In the data rows, 128 means zero.
Some points, each followed by its number:
[124 146 148 140 115 137 154 147 114 148 112 127 144 140 119 110 142 142] 0
[160 184 199 141 149  92 106 208 121 159 144 133 181 134 109 139  57 108] 1
[109 115 114 137 105 152 159 107 117 132 108 125 122 138 126 104 175 157] 2
[174 174 174 167  87 134 126 212 116 210 161 132 207 123 106 154  81 123] 3
[134 120 121 130 124 125 114 124 130 124 145 126 124 112 136 145 116 119] 4
[159 124  50 117 112 142  82 122 177 162 190 137 155  87 138 197  94 106] 5
[ 93  97 136 130 131 125 147  84 100  77  97 118  71 130 137  96 174 141] 6
[100 119 165 146 111 131 168 121  87 116  95 119 104 145 122  80 176 155] 7
[150 194 221 126 179  93 130 195 114 130  98 134 167 167 103 101  77 115] 8
[ 72 108  99  78 182 136 178  37 132  48  40 131  55 179 138  50 206 153] 9
[ 80  90  91 101 138 147 166  52 126  77  74 124  67 153 136  79 205 153] 10
[ 92  87  55  99 125 156 157  43 141  93  93 134  76 140 140 102 203 150] 11
[152 177 203 149 134 118 127 202 106 161 129 135 176 136 109 123  82 123] 12
[110 127 191 135 155  91 123 142  95  92 119 120 104 130 128 112 107 114] 13
[ 61  62 139 130 139 112 156  55  77  35  81 107  29 135 148  74 193 143] 14
[145  99  63 138  81 150  92 117 153 162 187 130 145  82 146 186 123 119] 15
[145 133 130 117 158 101  89 140 139 113 150 129 128 108 134 156  81  95] 16
[143 150 204 170  98 124 132 194  86 161 142 120 163 122 113 129 105 131] 17
[161 108  41 111 121 134  67 109 187 150 200 133 143  79 146 207  84  95] 18
[145 160 236 171 119  97 129 214  80 152 139 119 166 129 109 122  82 122] 19
[112 128 179 138 146 108 143 128  98  96 101 123 111 143 125  94 131 133] 20
[ 65  94 210 132 177  78 153  96  59  19  65 109  32 152 140  59 154 131] 21
[158 120  53 129  80 161 106 125 171 190 183 134 172  94 135 184 120 124] 22
[169 180 206 170 111 114 119 227 106 189 155 128 196 125 105 145  67 122] 23
[142 140 131 125 133 126 118 138 137 140 139 132 149 128 127 138 110 124] 24
[176 167  93 132  94 161 117 180 172 215 170 137 209 118 116 171 100 129] 25
[136 153 200 155 122 120 140 183  98 143 121 126 152 139 114 111 109 130] 26
[123 145 128 119 123 144 160 125 128 135  96 134 133 155 120 102 156 148] 27
[ 85 109 122  95 169 123 157  68 121  58  65 127  67 164 137  75 179 138] 28
[ 70  85 121 125 117 149 185  57  95  80  70 119  63 154 137  61 222 166] 29
[119 115 181 139 142  93 110 138  96  90 136 117 101 115 131 130 102 112] 30
[162 150  93 121 120 140 102 151 167 174 161 138 179 114 121 170  94 117] 31
[ 85 106 162 126 144 123 168  92  85  73  73 117  69 155 130  62 181 150] 32
[ 89 131 133  94 164 135 178  86 117  83  49 132  94 182 122  55 190 155] 33
[151 137 114 137 108 136 113 152 147 166 160 130 161 112 127 159 113 123] 34
[127 124 176 150 134 104 114 149 101 112 137 120 119 117 127 129 105 117] 35
[ 70  85 112 120 125 145 181  51 102  72  71 120  58 153 138  66 222 161] 36
[ 87  94 129 127 122 137 164  80 102  88  90 116  78 145 133  85 187 152] 37
[ 87  75 101 150  76 150 161  74 102 110 122 116  83 118 142 111 202 159] 38
[139 155 156 126 142 115 128 154 124 134 120 131 140 137 119 122 106 122] 39
[ 86 101 164 115 174  97 141  86  93  43  82 118  51 144 138  80 151 127] 40
[122 138 174 138 139 109 138 143 100 115 112 120 120 140 122 106 122 132] 41
[156 134 131 141 125 111  79 168 141 159 191 128 158  91 131 179  62  97] 42
[164 151 145 155  89 134 113 188 129 190 171 132 183 103 117 167  89 122] 43
[ 77  82 142 142 113 131 164  78  83  79  96 111  63 131 135  85 192 153] 44
[ 76 104 117  92 168 131 173  53 114  49  52 127  56 170 138  60 198 146] 45
[ 88 101 184 154 122 121 160 113  73  85  99 109  78 139 129  83 164 138] 46
[ 90 101 130 110 154 121 144  77 115  65  85 122  69 150 140  88 167 138] 47
[156 121  89 118 132 115  70 135 165 133 185 132 143  88 139 199  73  93] 48
[ 71  96 101  88 166 137 179  40 121  49  48 128  54 174 138  55 212 142] 49
[113 128 108 116 124 148 157 108 132 127 102 129 117 146 124 104 166 147] 50
[139 141 208 172 108 103 126 186  86 146 144 118 149 114 114 128  95 124] 51
[ 80 105  78  82 163 148 160  44 142  71  67 133  71 166 137  77 198 145] 52
[142 170 201 140 153 106 131 187 110 140 112 129 157 151 112 109  91 123] 53
[169 163 102 130 104 150 114 171 165 203 166 138 202 119 118 167  94 128] 54
[171 164 144 152  94 140 117 193 137 203 164 131 198 124 112 164  86 128] 55
[120 125  50  92 123 167 149  78 163 137 104 138 127 146 130 117 187 150] 56
[142 164 164 128 149 116 130 165 131 139 114 134 157 141 115 119 102 122] 57
[150 109 101 135 113 116  77 130 149 137 187 125 134  82 142 188  82 105] 58
[121 110 175 138 145  93 104 134 101  88 143 117  96 106 134 134  99 107] 59
[157 146 145 163  87 141 125 179 124 196 165 132 182 110 115 155 110 131] 60
[110 150 153  98 181 119 151 118 124  87  66 133 107 178 121  77 147 132] 61
[178 171  78  96 157 132  86 157 196 168 158 148 188 129 122 176  64 102] 62
[154 111  54 132  83 157 100 118 169 173 184 134 157  86 137 190 118 123] 63
[119 162 163 104 179 112 147 137 121 105  77 133 124 167 114  86 128 128] 64
[112 150 168 141 118 143 180 141  98 138  81 125 135 166 114  74 171 157] 65
[ 86  95  89 116 118 154 172  58 120  87  84 127  78 147 129  87 206 159] 66
[149 149 218 172 122  91 108 202  91 140 156 117 153 111 118 143  72 111] 67
[127 151 178 145 123 125 147 163 101 139 114 128 144 144 115 104 124 136] 68
[157 141 173 174  89 121 112 189 106 173 173 122 167 104 120 163  89 120] 69
[128 124 116 125 124 133 126 121 133 126 133 127 126 124 127 128 129 127] 70
Which point above is nearest to each new point, looking only along the 4 directions in which the numbered points spread most? Its number follows each.
[ 86 121 133  97 166 127 176  77 114  75  54 129  76 178 127  56 188 152] 33
[131 130 171 146 136 102 115 157 104 118 141 123 125 118 129 134  97 116] 35
[ 87  98 133 128 128 134 165  84 102  71  88 120  78 145 135  81 189 149] 37
[158  84  33 111 117 128  48  95 183 133 215 130 124  64 157 226  81  89] 18
[151 163 110 110 139 142 131 146 158 159 122 140 165 145 117 126 115 133] 24
[111 114  68 111 112 161 154  87 148 133 111 134 117 137 132 118 181 150] 56
[ 87 111  81  78 175 137 165  45 142  64  57 135  66 171 136  68 192 147] 52
[160 100  23 110 112 139  58 109 195 158 210 137 149  70 148 223  84  94] 18
[109 127 176 134 151 111 140 130  97  84 100 124  99 144 125  96 130 130] 20
[148 155 207 164 125  99 111 199  97 144 150 123 156 118 117 138  75 114] 67
[152  97  30 112 111 137  64 100 188 145 210 138 137  70 151 216  87  95] 18
[162 130  50 126  83 167 108 133 177 198 177 135 182  99 130 189 120 127] 22
[129 154 134 116 136 140 153 138 132 140  89 134 146 159 118 102 142 141] 27
[139 134 114 125 125 130 114 136 145 146 146 129 147 123 132 148 112 124] 24
[ 85  85 143 131 131 111 144  81  93  68 102 117  61 128 141  95 167 133] 6
[ 91 120 110  91 167 132 158  71 130  74  68 131  84 166 133  77 176 141] 28
[ 92 101 148 136 127 121 149  97  89  85 102 119  77 134 136  98 164 141] 6
[112 113  88 113 127 145 148  88 138 118 108 130 108 139 133 109 168 142] 50
[126 145 180 150 119 125 150 162 105 141 115 125 144 140 115 106 128 136] 68
[144 133 172 162 103 115 115 173 110 153 162 122 151 104 123 150  96 120] 69
[166 163 214 184  89 120 115 229  94 196 172 121 197 109 109 156  69 121] 23
[ 84  94  99 120 119 151 174  60 116  92  81 128  78 149 138  81 211 159] 66
[166 109  19  99 122 137  55 102 204 153 210 142 149  74 147 224  75  87] 18
[143 113 143 128 152  92  78 137 128  99 163 121 112  95 141 163  73  92] 16
[162 174 206 167 118 113 120 216 104 176 148 128 188 127 109 137  73 119] 23
[156 159 130 119 142 122 108 163 147 152 144 139 167 127 121 152  85 113] 24
[165  98  24 109 114 138  53 100 195 150 211 136 137  67 152 227  81  91] 18
[ 85 113  68  69 180 139 157  42 154  61  61 138  70 170 139  77 189 142] 52
[158 127 146 134 132 103  73 156 141 136 183 128 142  90 131 184  63  95] 42
[ 93 121  67  72 165 152 169  54 155  87  56 139  92 176 132  73 200 153] 52
[155 188 202 139 144 106 132 204 113 160 118 134 179 152 107 115  85 122] 12
[167 185 217 163 124 112 126 231 108 190 141 132 202 140 101 132  71 122] 23
[102  96  59  97 128 159 152  54 152 102  99 133  92 144 141 109 190 150] 11
[165 163 197 176 100 107 105 216 110 186 171 123 190 107 112 162  66 123] 23
[107 119 173 149 114 128 157 133  88 128 106 119 116 139 122  87 150 145] 7
[120 164 152 106 165 131 159 134 127 119  73 131 132 177 115  78 145 142] 64
[169 150 148 153  92 131 100 188 133 196 179 132 181 103 119 173  79 119] 43
[175 159  81  96 153 127  80 153 185 159 170 143 175 115 128 181  72 100] 62
[168 139 130 133 135  96  70 169 148 146 186 128 159  92 130 188  46  91] 42
[102 125  68  77 167 148 157  63 159  87  74 142  99 165 132  88 175 142] 52
[112 134 185 134 150 109 148 137  93  97  95 125 107 150 121  87 139 135] 20
